In the rows, 128 means zero.
The rows of T fall into 4 groups, which share some directions, and each row is roughly a mix of its group's hidden directions.
T, 124 rows:
[[ 93 125 132 108 141 155 131 112 177 117]
 [105 177 108 149 142 142 125 108 134 101]
 [156 138 145  94 129 142 152 138 101  90]
 [138 130 147 111 140 173 114  85 112 127]
 [119 173 133 126 142 118 124 114 169  96]
 [116 110 135 185 142  99 134 109 120 131]
 [ 92 170 108 136 133 138 107 153 104 125]
 [108 116 129 119 153 144 102  73 132 140]
 [110 130  99 145 138 137 100  79 107 119]
 [148 116 120 131 148  85 111 150 163 147]
 [137  87 132 136 122 159 145  88 150 132]
 [109 133  86 137  90 161 127 132 111 142]
 [106 164  85 127 126 140 130 102 150 110]
 [134 122 142  85 111 166 152 142 108 112]
 [135  75 131 106 122 149 149 130 157 140]
 [114 110 142 141 116 154  91 114 159 160]
 [127 146 101 122 168 141 163 154 149 114]
 [145 121 128 135 136 129 106 106 132 190]
 [160 129 115 145 155 121 115 179 146 126]
 [123 132 154 128 120  96 123  85 102  97]
 [145 149 182 107 133 144 122 140 155 132]
 [145 107 144 149 154 153 169 149 107 121]
 [118 136  70 150 142 120 145 121 110 109]
 [111 118 115 131 102 125  79 139 152 159]
 [152  89 137 121 144 139 133 144 152  85]
 [102 117 113 164 142  92 113 117 125  94]
 [123 125 161 131 159 148 143 153 171 120]
 [104 100 143 151 107  97 136 154 116 158]
 [134 116 146 149 138 118  86 104  86 136]
 [123 114 156 110 113  69 144 123 126 133]
 [115 158 153 104 164 123 144 120 157 105]
 [134  90 130 117 120 180 152 119 119 118]
 [128 119  87 135 146 148 142 171 141 151]
 [141 114 115 177 127  80 134 132 131 129]
 [141 144 126 102 134 131 173  90 149 112]
 [152 152 124 124 169 131 148 156 152 102]
 [136 127 131 169 145  83 141 145 155 126]
 [150 128 178 137 111 154 136 100 113 114]
 [142 101 113 130 121 120 174 137 170 121]
 [123 142 125  96 177 152 122 101 131 110]
 [119 135 118 105  93  91  98  98 140 126]
 [100 137  81 125 139 149 135 147 160 141]
 [168 121 152 117 144  91 133 101 119 107]
 [138 168 119 102 113 171 123 117 132 152]
 [156 162 101 150 112 124  86 134 126 117]
 [135 149 119  85  97 102 108 108 131 150]
 [134 157 116  99 136 161 120 111 131  84]
 [153 114 162 126 155  98 147 142 101 110]
 [159 112 136 160 107 110  86 130 106 128]
 [145  92 138  89 131 160 156 122 125 113]
 [115  92 158 116 130  84 145 114 148 126]
 [132 145 112 138 108 110 113  69 116 121]
 [124 131 164 103 108  99 120  86 143 141]
 [150 115 138 162 114  96 123 132 173 136]
 [137 152 154  92 134 130  97 145 164 118]
 [166 148 114 129 158 112 157 136 110  98]
 [140 158 167 105 141 146 104 125 157 112]
 [103 127  90 145 108 115 150  90 109 116]
 [125 124 134 106 153 166 124  84 126 102]
 [ 98 119  97 112 139  89 149 118  99 129]
 [159 135 135 114 123  85 166 121 154 126]
 [130 115 140 162 122 150 120 157 177 127]
 [137 120 178 145 143 136 112 101 129 161]
 [100 117  96 131 143  86 128 126 134 165]
 [125 115 146  94 135 146 144 106  87 157]
 [ 83 139 102 134 119 134 120 133 137 174]
 [152 104 133 119 169 122 138 150  87 130]
 [138 153 142 176  94 138 117 134 153 128]
 [144 155 172 103 124 143 131 153 157 131]
 [133 107 138 117 153  98 103 102  88 141]
 [138 172 166 117 121 141 133 149 161 126]
 [104  90 116 124 166 146 140 119 156 108]
 [127 178 139 153  91 149 124 135 116 136]
 [102 104 115 172 117 114 143 113  95 138]
 [119 150 122 141 154 133 121  72 143 106]
 [132 159  88 114 143 155 151 141 158 130]
 [146 135 142  84 144  98 142  95 144 130]
 [108 164 119 123 102 170 141 113 107 113]
 [133 148  93 153 121 175 116 110 111 129]
 [157 149 137  93 134 158 163 139 143 142]
 [152 112 108 162 155 109 166 122 130 109]
 [163 142 161 128 141 139 129 123 154 170]
 [168 161 118 148 121 143  94 130 102 135]
 [110 104 135 131 106  72 144 126 147 119]
 [156 126  77 122 141 136 124 105 128 161]
 [138 156 126 131 159 137 144  86  93 117]
 [151 116 132 150 120  86 103 119  91 113]
 [160 134 129 110 140 101 169 122 126  92]
 [124 119 134  89 126 115 122 154  83 156]
 [144 147 106 175 103 144 106 102 127 126]
 [106 157 130 114 117 110  82 147 157 132]
 [151 163 157 156 115 123 127 166 144 131]
 [126  98 143 130 130 116  96 117 122 181]
 [112 150 151 144 108 160 135  97 163 138]
 [180 158 122  99 135 127 155 133 122 126]
 [161 159 153 140 139 132 113 123 151  88]
 [116  94 138 153 150  89 110 154 114 119]
 [108 165 107 122 146 156 146 105 130  95]
 [135 160 120 153 130 137 138 151 137  76]
 [115 122  84  94 109 152 126 123  98 116]
 [131 130 156 129 110 185 128 126 155 144]
 [116  87 146 124 120 120 108 159 128 169]
 [110 132 139  83 121 140 105 164 122 157]
 [123  99 186 137 111 140 125 113 110 133]
 [100  86 148 132 130 128 113 108  91 112]
 [143  89 122 154 118 146 125 100  96 152]
 [108 115 166 111 129 168 161 125 135 143]
 [151 161 164  96 132 104 100 125 136 131]
 [107  93 106 129 126 105 166 153 104 125]
 [143 110 168  94 149 110 120 160 135 139]
 [121 103 125 121 105 169  97 140 157 150]
 [144 104  81 150 148 105 152 123 122 114]
 [171 124 151 141 159 144 140  99 137 149]
 [100 120  99 162 153 143 156 125 117 103]
 [147 125 167 118 164  92 135 147 138 115]
 [ 94 123 112 137  92 148  97 107 142 149]
 [117 122 113 186 119 127 109 156 145 125]
 [129 106  98 168  92 136 105 137 145 130]
 [131 115 140 116 136 178 129  84 134 109]
 [118 128 147 141 117 131 133 173 178 126]
 [159 143 165 112 159 132 149 150 145 110]
 [165  87 143 139 121 138 146 131  98 105]
 [133 125 157 115 108 113 142 176 145 157]
 [101 118 127  94  80 110 117 117 140 147]]

One row of each group comes first, with its name. Which group is each row after those in?
[124 117 132 138 158 120  92  93  89 122] => <50>
[ 98 154  74 122 127 125 121 118 152 124] => <63>
[130 137 108 160  95 143 134  93  96 142] => <117>
[118 146  95 134  95 136 172 151 115 126] => <31>

[ 96 123  82 142  95 113 134 131 143 111] => <117>
[133 131 108 136 116 126 140 188  99 135] => <117>
[128 142 132 128 129 187 144 137 163 136] => <63>
[109 149 125 104 123 103 116 144  95 170] => <50>
[124 131  65 139 120 131 128 108 111 150] => <31>
[115 120 186  94 115 124 126 113 134 140] => <63>
[165 130 117 149 169 131 130  90 141 131] => <31>
[118 133 117 105 106 101 152 139  79 141] => <117>
[152 160 156  89 117 132 117 124 160 134] => <63>
[128 159 129 126 162 180 123 128 147 117] => <117>
[150 134 163 114 130 142 107 158 168 141] => <63>
[ 90 104 108 119 101 120 102 130  98 148] => <31>
